Families of rows that turns and mirrors carry onto each other, the same ones carrying the whole set onto itself: the rest of each named row's family, in list order:
5 families of 5 rows:
Zovi: [ -6  -4  -7   1  14  -3  -3   3   5  15  -5   9 -14 -20   2 -13  -5  20
 -12  -2   0  -2   5 -10   2  -6  -3  -5 -10  -8   5  17  10   0  13  -5
  -7   4   4 -21  -3   1 -20 -12   9  -9  -2  -1  -4   5]
Subud: [ -5 -13   0  12  16 -10 -13   2   3  19  -1  14  -9 -17  -2 -10 -10  20
  -7  -4  -6  -3   2  -8  -4  -7   2  -5  -3  -6   4  21   2   4  10  -9
  -7  16   1 -18  -3   5 -12  -6  14  -3   2   3  -6  12]
sume: [ -8  -6   5  11  11  15  16  -5   7  -6 -12  18  -4  -3  -1  10  -6  -4
  -9   8 -13   0  21   9  -3  -7 -11 -14  -7   1   6  -4  -2  16  -4   0
   1   6   5 -10   9  -1   2  13  -5   1   5  -4  -5  -2]
lumin: [ -4  -9  12  16  -4 -16  13 -10  13  10   6  -4  -9  -1   2  -1 -11   4
   6   5  -8 -10   6  -7  11 -14 -12  -3  -3 -14   8   3  -5 -10   2   2
  -7  11  -4  -2  -9   5  16 -13  -4 -13  -8   4   7   4]
nasam: [ -2  -5  -1   6  11  -3  -9  -1  11  14   1   6 -11 -17  -4 -17 -14  21
  -9  -3  -1  -3   7 -10   1  -4   8  -3  -9  -6  12  17   6   6  12  -8
  -4  10   4 -21  -4   0 -15  -3   9  -2  -2  -1 -10  14]
zesi: [ -9  -8   0  -6  -2  -5   2   9  -2  -5 -21  17  -6  16  -7  -8   1   1
  -7  -7 -11  10   1  -5  -9  -5  -6 -15   4  -4   5   8  -7   7   7  -5
  16  -7  -8  -1 -11  14 -11 -10  13  13  -6 -18   4   7]
Lebok: [ -9 -10  10  10  -1 -28  13  -7  19   1   3  -9  -7   1  -4  -3  -7  -3
  14   3 -14  -7   5  -9   9  -9  -7  -5   3  -3  10   3 -15  -4  -5   1
  -1   8  -9  -2  -7   8  11  -6   7  -2  -5  12   7   3]
kovu: [ -4  -8   1  -9   1  -5   0   6   6   0 -13   9   3  17 -10 -14   4  -3
  -5  -5 -10   9  -1 -15  -8  -4  -4 -20  10   0   3   4  -6   9  -4  -9
  17  -4 -11   3  -6  12 -11  -9  14  11  -8  -5   1  18]
sodo: [ -2  -3  -6   6  14  -3 -11   2   3  14  -9   8 -12 -14  -5 -17 -15  20
  -9  -6   1   0   2 -19   4  -9  -4  -1   0 -13   3  26   5  -5   6  -4
  -4  10  -2 -15  -5  13 -10  -8  13  -8  -3  -3  -3  11]
Bube: [-11  -5   5   9  13   7  14 -10  18  -6  -4  21  -6  -7  -5   7  -5  -6
  -9   7 -13   3  22   4   4  -1  -1 -23  -7   7  14  -5   0  14  -3  -6
   2  10   0 -13   2   6   5  10  -3  -1   6   5 -11   0]
Nasot: [  3   7  -2  -6  -6   9   6   8  -2  -8  -5  -6  -4   5  -2  -3 -23 -15
  21   1   1  -4   9  -2  13  -7  -4  -7  -9   1   1  10   0   6 -10 -13
   9  15  -2  -6  -1  18  10 -12 -14  -3   6 -13   3  14]
kigab: [  8   4  -3 -17  -1  13   6  13  -2   0  -4 -13  -2  -1  -1  -7 -19  -3
  18   3   3  -6  10   6   6  -7  -7  -5 -13   2   4   7   0  13  -6 -11
  -2  15   1 -15   4  20  -2 -15  -8  -6  -4  -8   7  14]
Gipil: [ -9  -6   9   5  -1 -25  15  -7  15   0   2 -12 -12   1   3  -4  -8  -3
   5   4 -14  -3  -2   0  12  -7 -14  -6  -3  -8   1   7 -11  -8  -1   3
  -7   6 -10  -2  -7   8   7 -17   8 -10  -8   7   8  -1]
fim: [-12 -10   7   9  -7 -25  17  -4  16   7   3  -8  -8  -1   0   2 -14  -2
   7   4 -17  -8   1   0   5 -14 -12   5   2 -13   4   4 -12  -5  -2   3
  -4   5  -2   0  -8  11   6 -16   4  -9  -3   2   7  -2]
botu: [-10  -5   5   5  11   6  19  -8   7 -13 -15  17  -9  -7   1   5  -3  -3
  -3  11 -13   1  22  12   4  -7 -11 -18 -15   4  12  -6   0  14  -2   0
  -1   8   0 -15   9   4   2  10   1  -2   1  -4 -11  -5]
riber: [ -7  -5   1   3   1  -8  -2   0   7  -6 -24  22  -2  12  -5  -6   4  -1
  -8  -4 -12   6  -1 -15  -3 -10 -11 -18   3  -5  12   6  -2   6   6  -5
  19 -13  -9   2  -4  14  -8  -8  12   5 -12 -14  -3  11]
zonuk: [ -4 -16  11  11  -1 -24   8  -6  12   8  13  -5  -5   2   2   2 -10  -1
  14  -1 -18  -9   1  -3   6 -15  -6  -4   0  -9   5   2 -14  -7   0  -5
   1   7  -4  -2  -6   3   9 -14   6  -6  -5   4  10   6]
tope: [  3   5  -6 -14   0  11   7  14   1   2   2  -7   1   0  -7  -8 -18  -4
  19   1   0  -9  10  -2   4  -7   6 -10  -9  -5   7   6  -1  15 -10 -17
   9  14   3 -19  -1  22   0 -14 -10   0   7  -5   2  22]
repeg: [ -9  -5   5   4  13  16  10  -4   4  -8 -19  25  -4  -7  -8   3  -4  -5
 -11   4  -4  -2  23   6   2  -3  -7 -16  -9  -1  14  -2   7  14  -5  -6
   1  15   4  -4   9   7   6  11  -6  -4   0  -4  -6   4]
rofas: [-11 -12   9   8   9   7   8  -6   7  -6  -7  25  -1  -5  -3  11   0 -10
  -5   2 -16   1  20  13  -3  -9  -3 -19 -10   4  13  -5  -2  17  -5  -8
   6  15   0  -8   9   5   5  11  -2  -2   2   2  -5   5]
vovip: [  1   1   1  -7   2  10   1   9  -6   2   5  -1   0   1  -1  -5 -22 -11
  25  -3  -4  -6   9   7   6  -5   4  -6  -7   2   5  12  -3  13  -8 -15
   5  23   0 -16   3  18   2 -12  -9  -1  10  -9   4  15]
vafe: [ -4 -14  -1  -4   5  -7  -5   6   3   2 -15  22   1  14  -5 -10   0  -5
   0  -7 -19  10  -1  -8 -10  -9  -1 -16   5   0   6   7  -5  11   1 -14
  22  -6  -6  -3  -2  15 -12 -11  15  10  -7 -14  -2  12]
Lus: [ -7  -5  -6 -12   4  -3   5  11  -1  -7 -26  13  -5  11  -6 -13   9  -4
  -1  -3 -10   9   1  -9  -8  -8  -9 -23   1  -3  -1   6  -6   6   4  -5
  15  -7 -10  -1  -6  16 -10 -12  14   7  -9  -8   6   9]
Nari: [  2   0  -4  -7  -1  13   6  14  -3   2  -7  -9   0   5  -1   0 -27  -3
  15   2  -4  -3  11   5   6  -6  -2  -7 -14   5   1  12  -3  12  -6 -10
   2  16   1 -14  -2  28   3 -14 -13  -2   8  -9  10  14]
soni: [ -8  -7  -6  11  12  -4  -7   5   4  16 -10   8 -10 -17  -2  -9  -9  20
 -10 -10  -3  -1   5  -8   1  -6   2   3  -6  -8   7  26   3   3  10  -1
  -8   4   3 -18  -5   2 -20  -4   7  -8  -2   4   3   9]

The rest of the family of fim: sume, zesi, Nari, soni
The rest of the family of vafe: Subud, zonuk, rofas, vovip
The rest of the family of Nasot: lumin, sodo, riber, repeg
The rest of the family of Lus: Zovi, kigab, Gipil, botu

Families of rows that turns and mirrors carry onto each other, the same ones carrying the whole set onto itself: the rest of each named row's family, in list order:
4 families of 8 rows:
direm: [ -9   8  -3  -4  10  -2   1 -13  11]
nodeg: [-10   3   1 -12  -8   8 -19   2   9]
Fanal: [  2   2   5   4 -22  -7 -12   2  -5]
bibeg: [ -6  -2 -16   5  -5   2  -8  -8  -9]
Mefub: [  1  -3   3   9 -22  -2 -14   6   1]
tezim: [ -4  15   4  10   6  -3 -17  -8   4]
bopuf: [ -3   7  16  -1 -11  -9 -10  -1  17]
nopu: [ -5  -1  13  -2 -10 -12  -5  -2  21]
kodi: [  3  -4 -13  -4 -11  -2   5   2  15]
sen: [ -8   3  -3  -9   1   8 -21  -1  10]
vip: [ -2  -6 -14   2  -1   5  -4  -9  -7]
Bikib: [  3  -2   4  10 -13 -11   7  -9   1]
kalim: [ -6  -1  -2  -4  10   3  -2 -13  15]
gebe: [  1   1 -11   1  -2   8  -9  -9 -10]
paku: [ -9   3  -3  -9  -1   5 -19   8   9]
Lin: [ -3   1   0  14  -3 -11   7  -4  -5]
numi: [ -4   8   8  10  -1  -2 -17 -13  -6]
dobig: [ -1  -6  -7 -10 -11  -2   3   3  16]
nop: [-2  6 16  1 -7 -5 -5  1 21]
Subi: [  2  -2   1   2 -22   2 -15   5  -2]
raz: [ -9  -6  -7   0 -18   1   6   5   9]
Buvab: [ -1  11   7   8 -20   1 -10   5  -2]
sop: [-12  -1 -11   3   8  -4  -1  -7  16]
Gel: [ -9   8  -3  -3  -9   8 -18   2  19]
fiba: [ -8  11   8   4 -11 -15  -1  -3  18]
sebis: [ -4  10  10   6  -2  -3 -19 -17   3]
ziruv: [  0   1   3  14 -11  -8   7 -14   3]
guko: [  5  -2   0  11  -3 -13   5 -13   1]
pezo: [-11   8  12   9  -1   0 -17 -10  -3]
motog: [ -7   3   0  -1  10  -6   1 -15  13]
bigak: [ -4  -2 -11   7  -1  13 -10   1  -4]
lozoz: [  1  -9  -8  -8 -10  -1   5   5   7]

The rest of the family of nodeg: Fanal, nopu, kalim, gebe, sebis, guko, lozoz
The rest of the family of sop: tezim, Lin, raz, Buvab, Gel, fiba, bigak
The rest of the family of motog: bopuf, sen, vip, Bikib, numi, dobig, Subi

Families of rows that turns and mirrors carry onto each other, the same ones carrying the whole set onto itself: the rest of each named row's family, in list order:
7 families of 4 rows:
valov: [ -6   6  -6  -7   2  -6  -4  -4  -1  11  -6  -6 -20   0  -4 -16  -3  -5]
Robob: [ 16   8  10   7  -1   1  12  -4  -7   4  12  -1  11 -14  -2   2   5   7]
kufir: [18 12 12  5 -3  0 12  0 -4  3 10 -3 11 -7 -2 -1  5 11]
Sakod: [-14   6  -7  -6   0  -2   0   2  -3   8 -11  -5 -21  -1  -1  -7  -3  -6]
Naba: [-10  -1   0  -6   1   8   2  -5  -6 -18 -12   2 -13   3  -7  -3  11  11]
Vupi: [ 15  -4 -11  -9 -10   0   6   4   2   7   9  -6   7   1   2  11   1  20]
Meti: [ -7  11  -7  -4  -5   1  -5  -3  -5  10 -14  -5 -17   4   3 -12  -4  -6]
funil: [ -9  -6  -3  -7  -3  11   0   4  -5 -15 -13   3 -16  -1  -7  -3   0   7]
muva: [-11   4  -2  -8   2   2  -6  -2  -5 -13 -11   2 -17   2  -9   0  11   8]
les: [ 16  11   7  -2   3  -2  10 -11  -6   3  11  -1  10 -13  -6   5   9   6]
med: [-13  -1  -2 -10   2   4   1  -4  -7 -14 -14   2 -14   3  -8  -5   7   9]
kipit: [-10   2  -7  -3   2   1   0  -6  -9  10 -13  -9  -9   8   0 -15  -4  -8]
dod: [ 12  -2 -10  -8  -9  -3   8   4   7   8  11  -3  12  -5   4   9  -5  17]
situk: [ 10   6   7   8  -5   6   6  -8  -1   8  15  -2  15 -10   5   0   4  11]
bemal: [ 12  13  11   8   0   0   9  -3  -5   5  12   1  11 -14  -2   0   5   4]
furu: [-10  -1  -5  -1   1   0   1  -4  -8 -13 -17   2  -8   6 -14  -8   6   3]
morib: [ 11   9   7   8   3   4  13  -2  -3   4  17   0  11 -12   1   2   6   4]
romar: [  6   2 -13 -10  -1  -6   7  -6   1  13  12  -5  12  -4   5   8  -5  19]
vamum: [-13  -4  -3  -6  -3   6   3  -6 -10 -12 -14  -2 -13   4 -10  -5  11  11]
mogav: [ -8   7  -8   0   0   1  -7  -6  -6   9 -10  -7 -16   5  -3 -16  -1  -5]
Tam: [ 12   8  13   8  -3   5   8  -6  -6   6   7   0  11 -16   5   3   3   6]
Dun: [ 22   0  -5 -13  -6   2   4   2   1   5  14  -3   6  -3   3   8  -1  19]
voku: [-13   1  -4  -6   4   4   4  -4  -6 -18 -10   5  -7   7 -10  -7   5   8]
mavup: [ -5   6  -7  -4   0   1  -5  -4  -5  16 -10  -9 -16   7   3 -14  -4  -5]
Fitek: [ 16  -5  -8 -10  -4  -6   5   2   7   7   9  -3  12  -3   0   7  -5  18]
faz: [ 11  -7 -14 -13  -7  -4   7   4   4   6   9  -4   8  -6  -1   7  -5  20]
sud: [ -4   2  -4   6  -6   2  -2   3  -4   9 -11  -3 -15   8  -1 -20   2  -5]
sizor: [ 11  -6 -11  -6 -10   0   7  -2   5   9  12   2   7 -11   2   8  -6  17]

The rest of the family of kipit: kufir, muva, sizor
The rest of the family of situk: Sakod, furu, Dun
The rest of the family of faz: Naba, bemal, mavup
The rest of the family of Meti: morib, vamum, Fitek

